In the rows, 128 means zero.
One turn sends every row of this set to another row. A few are shown first. Where does it send the rows asked after them?
q_839: [108 110 131 115 135 131  88 158  80 149 154  94 109 134 116 110 119 130
 105 127 122 127 191 137 145 151]
q_15: [135  69 127 120 135 141 122 158 102 124 139 123 128 129 144 136 160  94
  97 134 118 130 146 140 125 109]
q_112: [107  99 130 121 127  89 110 131 121 143 137 147 144 131 125  87 129 124
 107 136 147 103 148 172 111 171]
q_661: [138 128 129  81 153 138 128 167 100 164 143 122 147 118 149  77 123 102
 106 112 132 127 154 130 145 193]
q_754: [109 113 132 129 128 114 150 137 111 119 149 107 129 164 159 121 127 113
  90 101 118 120 148 144  89 104]
q_811: [132 156 132 102 139 142  82 149 142 144 143  98 133 135 152 101 105 130
 108  93  96  95 138 134 105 162]
q_784: [149 123  98 133  86 145  96 156 114 143 149 121 118 152 162 106 141 120
 109 131 124 106 155 162 139 179]
q_270: [126 176 137 116 126 119 108 135 109 144 128 112 136 128 159  81  86 134
 115 109 134 124 155 128 127 188]
q_861: [129  95 132 119  99 139  97 171 119 120 108 117 132 130 134 100 120 114
 126 135 100  71 154 148 139 168]
q_342: [124 138 114 100  91 125  84 126 109 146 110 142 126 124 167  86 126 123
 136 135 121 124 182 143 119 167]
q_182: [155 138 149 129 117 130 153 136 110 124 140 144 147 121 178 110 118 125
 113 113 131 126 109 140 118 135]
q_152: [135 140 176 109 144 137 103 135  96 134 112 105 140 133 135  80 127 133
  97  92 100 116 116 149 111 136]
q_614: [117 109  90 118 104 125 122 162 102 173 134 122 103 124 155 123 153 101
  92 145 115 109 139 128  99 136]
q_72: [141 134 166 103 146 123  91 119 123 111 119 126 169 129 149  82  96 101
 100 124 112 135 161 128 120 175]
q_509: [122 103 125 129 136 136 154 132  85 121 139 137 101 143 146 118 105 116
 101 101 105 117 155 103 146 155]
q_488: [135 136 142  86 135 121 119 173 106 154 127 122 142 153 141  88 139 129
  89 131 122 156 138  97 123 130]
q_205: [123 153 141 127 117 156 117 139 110 141 124 104 122 128 144 108 120  78
 109 109  68 128 145 110 116 123]
q_117: [123  78 129 148 112 100 138 143 102 139  91 128 127 134 133 121 127  86
 112 134 132 138 148 151 119 133]
q_856: [139 137 126  95 101 127 130 147 141 120 131 130 143 110 102  79  94 104
 104 127 101 117 129 145 115 145]
q_859: [ 89 116 148 155 143 119  94 124  92 168 131 118 123 149 171 119 153 100
 107 120 109 114 161 142 104 148]
q_808: [142 145 154 115 118 128  86 157 102 148 154  99 153 109 146 101 127 132
 113 140 153 137 146 171 119 129]
q_696: [130 131 146 138 122 139  86 149 111 165 117 128 133 100 116  99 105 116
 139 127 112 115 141 146 158 177]
q_413: [104 106 103 153 103 114 129 146 127 145 153 130 123 134 140 136 108  91
 132 131 131 120 173 145 137 149]
q_308: [132 133 107 135 122 119 101 153  97  94 127 127 127 139 163 113 155 110
 100 152 129 143 156 113 113 117]
q_482: [120 138 132 125 153 107 122 122 129 165 123 110 126 135 146 125 113 106
  98  94 126 159 136 135  83 129]
q_955: [139 110 144 116 162 119 133 157 114 134 143 100 143 132 140 114 124  82
  60 135 102 122 119 114 102 141]
q_884: [135 127  96 134 139 137 110 142  95 105 146 126 135 106 176 105 135  83
 117 132 138 111 169 143 131 186]
q_727: [118 127 167 106 171 111 131 142  94 130 115 114 148 105 137 108  98 107
 102 118 126 148 146 108 108 122]

q_955 moves to q_614
q_117 moves to q_861
Where do these go?
q_15 moves to q_784
q_308 moves to q_884
q_859 moves to q_112
q_413 moves to q_696
q_839 moves to q_808

One turn sends every row of this set to another row. A few are shown first. Where does it send the rows asked after them?
q_838: [126  87 116 124 138 137 119 116 122  99 132 116 132 129 130 119 153 138
 139 138 144 109 131 126 137 145 159  83 172 168 101  91]
q_867: [135 134 143 106 124 130 110 122 142  67 131 124 165 159 129 107  91 126
 153 128 140 133 118  71 137 122  99 124 161 157 119  93]
q_228: [127  73 104 116 122 142 129 112 119 103 135 129 118 116 137 113 160 136
 133 140 162 109 133 110 139 139 141  80 161 152 102  91]
q_102: [108 101 153 149 125 143 162 100 124 120 171 132 112 122 127 115 108 144
  97 124 128  80 135 103 147 135 126 120 158 134 112 112]
q_831: [117 118  82 112 119 127 155 152 124 114 108 116 103  98 158 133 134 159
 160 135 131 105 137 140 100 140 108  96 150 143 112  88]
q_664: [130  90 109 123 140 139 119 114 113 108 128 110 122 107 148 117 160 148
 133 133 151  99 135 122 134 152 141  86 165 152 111  94]
q_66: [134 135 113 106 104 105 117 150 165  71 111 114 172 131 125 119 106 118
 155 137 122 120 117  92 136 124  87 136 160 153 135 101]
q_218: [135 136 136 104 127 125 102 122 149  74 124 124 172 148 127 111  97 120
 145 128 142 126 123  72 135 115 100 123 161 156 134  89]
q_514: [110  85 123 130 124 136 123 109 122 105 138 122 138 142 141 105 166 146
 135 133 134 114 136 126 129 134 152  88 174 162 111  90]
q_775: [115 114 145 149 139 132 160  97 122 109 158 144 115 127 110 133 106 131
 102 118 130  95 142 107 154 133 151 101 161 134 106 108]
q_932: [104 137 115 133 109 133 202 141 134 118 153 128 109 103 147 132  86 162
 133 130 110  87 137 115 117 119  99 117 128 128 114 107]
q_556: [104 125 103 130 110 116 199 136 131 112 135 151  93  96 139 141  98 149
 127 131 129 101 145 110 125 111 102 103 131 117 103 112]
q_768: [116 138  95  95  87 167 157 122 127 116 119 117 119 121 138 101 120 107
 155 156 110 110 127  70 140 119  98 122 123 155 119 126]
q_115: [119 112  87 106 104 148 162 155 134 111 133 104 121 110 161 118 130 162
 170 144 127 101 124 132 102 135 113  95 137 158 112  83]
q_186: [131 128 110 106 109 108 119 143 162  76 105 106 178 138 124 103 111 121
 155 139 122 131 120  91 137 120  93 117 168 163 129 109]
q_583: [120 154 141 101 120 112 137 122 164  99 141 116 124 164 111 108  73 102
 127 110 133 126 122  78 139 108 101 117 141 139 131 104]
q_659: [ 99 116 151 151 130 124 164  93 123 113 167 140 121 137 127 119 121 141
 101 115 121 100 147 105 147 120 148 100 152 130 116 111]
q_276: [114 143 109 133 117 129 193 130 122 120 135 145  91  99 134 143  95 150
 126 117 119  93 145 122 121 133 105 108 141 111 116 100]
q_620: [109 116 106  98  89 172 133 112 121 121 109 122 110 137 135  94 128 103
 150 155 119 116 125  77 130 122  94 128 147 164 114 118]
q_825: [106 135 115 111 106 149 156 113 127 117 126 112 115 119 144 103 111 111
 134 154 110 103 131  60 146 109 100 128 120 154 114 150]
q_151: [ 93 152 117 133 107 111 198 137 130 110 135 143 101 101 141 140 107 157
 129 124 113  93 143 118 120 115 121 112 133 117 112  99]
q_979: [105 117  83 112  96 126 164 152 136 105 122 119 127 126 151 121 148 155
 171 137 113 118 133 144 103 127 126  89 149 152 114  82]
q_689: [126 148 151  99 129 119 127 110 163  90 146 111 126 163 113 114  75 109
 134 109 138 123 131  77 136 117 102 125 139 146 132  95]
q_122: [137 131 141 105 131 132 112 110 151  71 126 117 172 148 123 108  97 126
 149 128 136 127 133  71 135 122 101 118 161 165 131  90]
q_300: [ 99 112 126 112 109 154 131 103 124 123 117 117 107 135 142  96 120 108
 128 153 119 108 130  68 137 113  97 135 145 164 110 142]
q_639: [ 97 147 112 140 110 119 191 131 131 120 133 144  93 109 143 140  86 150
 133 130 112 104 155 110 126 121  95 113 123 122 115  94]
q_564: [105 126  88 109 103 124 160 153 128 100 114 121 120 104 157 126 151 161
 165 142 128 106 131 135 105 127 130  91 143 147 110  76]
q_461: [104 147 113 134 119 115 201 140 133 110 136 145 101 113 128 150  83 147
 133 124 108 101 144 126 119 118 117 106 139 126 106 104]
q_495: [126 116 136 142 139 139 155  94 112 115 155 137 108 107 123 127 121 138
 101 114 139  85 144 103 153 145 138  99 156 121 116 105]
q_685: [112  95 123 122 122 139 122 111 117 102 134 123 126 124 139 108 171 144
 133 135 149 101 131 120 133 140 158  90 168 152 108  77]
q_717: [119 146 111 101  99  92 142 156 178  93 117 102 134 145 116 114  89 108
 145 125 116 126 117 103 133 115  85 129 150 143 129 116]
q_537: [ 96 149 111 132 103 116 206 136 137 115 150 139 109 121 137 135 104 152
 136 120 100 104 145 124 121 113 122 101 128 120 119 105]
q_353: [123 146 125  99 103  93 142 144 181  87 129  96 123 146 112 124  86 108
 144 121 116 118 123 103 134 126  85 140 142 143 131 111]
q_404: [115 120  81 110 117 122 161 158 135 101 111 116 119 113 149 137 128 153
 172 141 123 115 132 145 102 131 127  88 148 160 103  86]
q_789: [111  95 134 141 124 130 163  96 119 113 155 154 100 115 118 126 120 131
  96 124 149  95 144  97 154 127 131 101 156 124 101 111]
q_898: [123 149 123 101 103  90 131 151 176  85 130 105 132 143 116 125  88 103
 138 122 125 115 114  96 139 118  90 141 140 137 134 109]
q_904: [124  85 110 130 122 138 110 110 121 107 134 111 126 124 138 110 165 133
 138 145 143 108 138 113 152 155 141  90 156 160 112  82]
q_958: [111 119  79 113 107 121 148 153 135 109 111 108 108 111 164 127 137 152
 171 149 127 117 142 130 113 136 108  92 128 155 113  78]
q_95: [117 105  74 106 108 125 165 152 130 103 116 126 112  97 157 128 138 154
 162 147 144 114 136 123 111 123 113  82 135 147 102  93]
q_3: [110 113 142 157 125 135 153  88 118 114 155 147 112 122 119 123 114 131
 100 126 128  96 153  93 165 140 127 112 152 126 115  97]
q_558: [100 119 150 147 125 125 160  97 118 111 156 146 107 121 124 122 127 140
  97 119 132  87 142 104 147 128 150 110 158 124 110 100]
q_469: [125 147 152 101 123 113 123 126 156  85 148 114 124 169 124 113  75 110
 137 115 140 128 116  76 137 117 101 129 140 143 118 103]
q_984: [133 135 140 107 131 129 112 111 149  83 128 122 170 157 119  97  93 116
 137 123 139 131 125  67 142 113 108 107 163 157 131  97]
q_887: [126 147 127 103 100  92 137 154 171  78 136 101 129 150 121 122  87 110
 148 127 121 122 109  95 142 126  90 141 141 140 120 119]
q_606: [126 150 147 101 125 111 115 122 162  90 142 116 131 160 119 117  80 105
 129 113 145 121 121  75 136 112 104 127 140 141 134  96]
q_834: [137 133 118 108 102 111 125 148 157  62 119 113 171 139 126 116 103 124
 163 140 120 126 112  89 142 131  89 135 162 153 119 108]
q_480: [134 128 114 106 106 108 127 143 168  69 110 102 169 132 122 117 108 124
 160 140 116 121 125  98 136 130  84 135 164 162 129 106]
q_440: [123  76 122 122 119 158 122 116 123 113 152 108 126 131 139 101 152 144
 134 136 146  95 122 120 132 151 138  98 167 164 109  85]

q_495 moves to q_276
q_537 moves to q_979
q_558 moves to q_151
Where do these go?
q_583 moves to q_717
q_867 moves to q_469
q_122 moves to q_689
q_556 moves to q_95
q_958 moves to q_904
q_838 moves to q_775
q_66 moves to q_218
q_768 moves to q_620
q_440 moves to q_102

One turn sends every row of this set to another row. A few are shown first. Where does it send the rows asked after them?
q_913: [143 119 117 143 106 117 120 102 145 133 148 104 107 131 132 128 144 105
 130]
q_206: [151 119 112 127  88 181 163 131  90 117 127  92 113 152 136 145 143 105
 105]
q_902: [150 115 110 130  87 188 161 129  90 118 131  90 113 151 145 142 144 107
 108]
q_354: [137 130 129  79 108 130 118 133 120 106  97 137 116 137 116  78 130 132
 138]
q_361: [140 116 114 141 103 122 113 104 141 135 154  98 112 131 143 124 148 106
 137]
q_262: [153 103 123  84 129 170 105 148 113 133 101 133 114 151 120 100 139 111
 129]
q_649: [154 102 124  89 134 174 104 134 110 126 100 135 110 141 130  96 141 116
 121]
q_700: [165 144 125 144 132 152 113 120 139 160 130 119 114 157 153 143 139 110
 119]
q_682: [145 153 118 152  98 154 154 131  90  84 107  99 127 142 172 126 124 144
 129]
q_446: [134 128 122  75 104 135 111 144 123 117 100 127 123 143 123  77 132 130
 153]
q_565: [162 142 122 142 130 152 110 122 140 165 132 118 115 160 156 141 139 113
 124]
q_7: [145 161 113 132  83 144 157 173 102 100 115  97 131 164 147 139 117 125
 148]
q_995: [163 142 123 139 128 150 112 129 141 165 133 118 113 160 152 142 137 108
 125]
q_30: [151 162 124 145  92 139 163 149  97  84 107 107 122 153 141 139 114 132
 124]
q_988: [132 127 127  86 111 138 113 120 116 106  94 131 117 132 133  70 136 137
 136]
q_410: [148 117 110 127  84 187 159 138  90 122 132  89 117 156 142 142 144 104
 115]
q_325: [134 155 118 121  81 139 148 139 109  92 101 102 137 144 165  97 121 151
 153]
q_937: [134 159 120 117  75 134 150 152 110  96 104 104 137 154 154 103 116 146
 157]
q_812: [138 158 124 123  83 135 153 133 107  83  96 108 132 144 156 101 118 153
 143]
q_593: [129 122 120  82 108 143 106 132 118 113 100 123 125 138 140  71 139 137
 151]
q_431: [137 161 124 120  80 127 155 144 111  86  96 112 133 150 145 105 112 147
 147]
q_801: [140 151 109 140  90 160 146 157  96  99 116  88 136 156 179 125 129 137
 149]
q_245: [153 103 121  85 131 175 101 142 110 131 101 132 116 146 131  94 142 114
 129]
q_278: [144 119 114 136 101 114 119 111 146 136 152 105 109 137 129 130 143 100
 136]
q_579: [165 142 126 141 128 147 114 125 140 162 129 120 112 157 148 144 137 109
 119]
q_570: [142 115 111 135 101 120 115 115 146 141 156  98 115 137 134 126 148 101
 142]
q_515: [149 120 110 124  85 181 164 140  91 121 131  90 115 157 135 147 141 103
 111]
q_704: [155 104 128  87 131 169 108 139 110 128 100 138 110 147 115 100 136 112
 120]

q_431 moves to q_937
q_700 moves to q_579
q_570 moves to q_361
Where do these go?
q_649 moves to q_704
q_902 moves to q_206
q_593 moves to q_988
q_801 moves to q_682

One turn sends every row of this set to another row. A few are shown first. Where does it send the rows asked after them?
q_781: [158 112 131 125 151 183 109 155  85 110  89 106]
q_941: [150 149 146 114 121 131 103 159  99 135 137 160]
q_936: [152 136 123 107 153 155  72 177  99 106 103 114]
q_302: [153 126 125  96 133 177  84 120 104 116 101 126]
q_769: [179 127  91 124 142 144  80 153 112 122 118 133]
q_592: [147 113 121 111 123 173  89 155 105  90 100 126]
q_597: [160 156 148 131 152 136 138 146 101 131 134 152]
q_761: [161 151 127 134 148 149  66 126  80  89 126 101]
q_229: [144 113 134 163 154 131 139 136  82 110 122 106]
q_421: [143 120 116 166 141 163  96 127 116 112 148 153]
q_271: [162 151 128 137 140 155  65 138  80  84 121 104]
q_757: [170 125 130 125 140 148 146 135  83 112 141 149]
q_212: [142 106 143 166 159 130 129 142  82 114 126 102]
q_184: [116 120 166 140 139 162  90 135  90  94 114 101]
q_11: [180 122 145 111 129 160 133 121  81 121 135 120]
q_79: [156 119 137 136 135 127 104 181 116 142 133 150]
q_589: [167  92 144 163 148 145 104 151  89 131 143  99]
q_557: [184 139 121 114 127 131  80 172  99 110 121 115]
q_132: [164 122 135 120 125 120  96 181 119 126 135 127]
q_281: [163 109  92 112 134 152  86 158 111 103 119 131]
q_426: [145 155 125 146 140 126  71 132  88 150 122 123]
q_903: [125 102 162 132 161 141  77 139  86 102 140 105]
q_315: [158 113 161 127 144 151 130 159  91  97 153 145]
q_653: [151 109 121 102 124 177 105 128  97 133 102 123]
q_602: [172 114 162 104 144 158 124 126  85 116 119 104]
q_613: [118 123 159 144 131 162  98 136  93 101 103 101]
q_773: [156 133 163 114 121 145 119 154 100 109 155 150]
q_670: [149 159 126 138 140 122  75 143  80 146 121 123]
q_106: [127 133 114 164 153 138 106 135  84 118 142 158]
q_992: [148 136 150 124 161 135  69 107  96  99 143 103]
q_842: [146 138 131 130 142 130  85 110 121 153 128 118]
q_735: [160 131 126 110 164 140  79 117  89  95 153 104]
q_329: [142  86 140 168 159 142  94 149  85 123 141 116]
q_647: [122 139 119 153 148 135 113 137  82 118 141 159]
q_924: [117 106 165 120 146 163  76 144  85 116 144 117]
q_604: [160 164 133 112 155 126  91 170 106 116 129 142]
q_405: [157 124 145 140 151 177 146 138  90 122 111 136]
q_491: [153 142 131 147 149 139  73 100 107 137 132 127]
q_792: [155 103 140 119 129 159 137 135  94 128  96 111]
q_399: [145 113 117 174 151 151  88 121  98 135 144 145]

q_924 moves to q_421
q_302 moves to q_315
Where do these go?
q_557 moves to q_792
q_132 moves to q_653
q_613 moves to q_647
q_106 moves to q_761
q_903 moves to q_399
q_604 moves to q_781

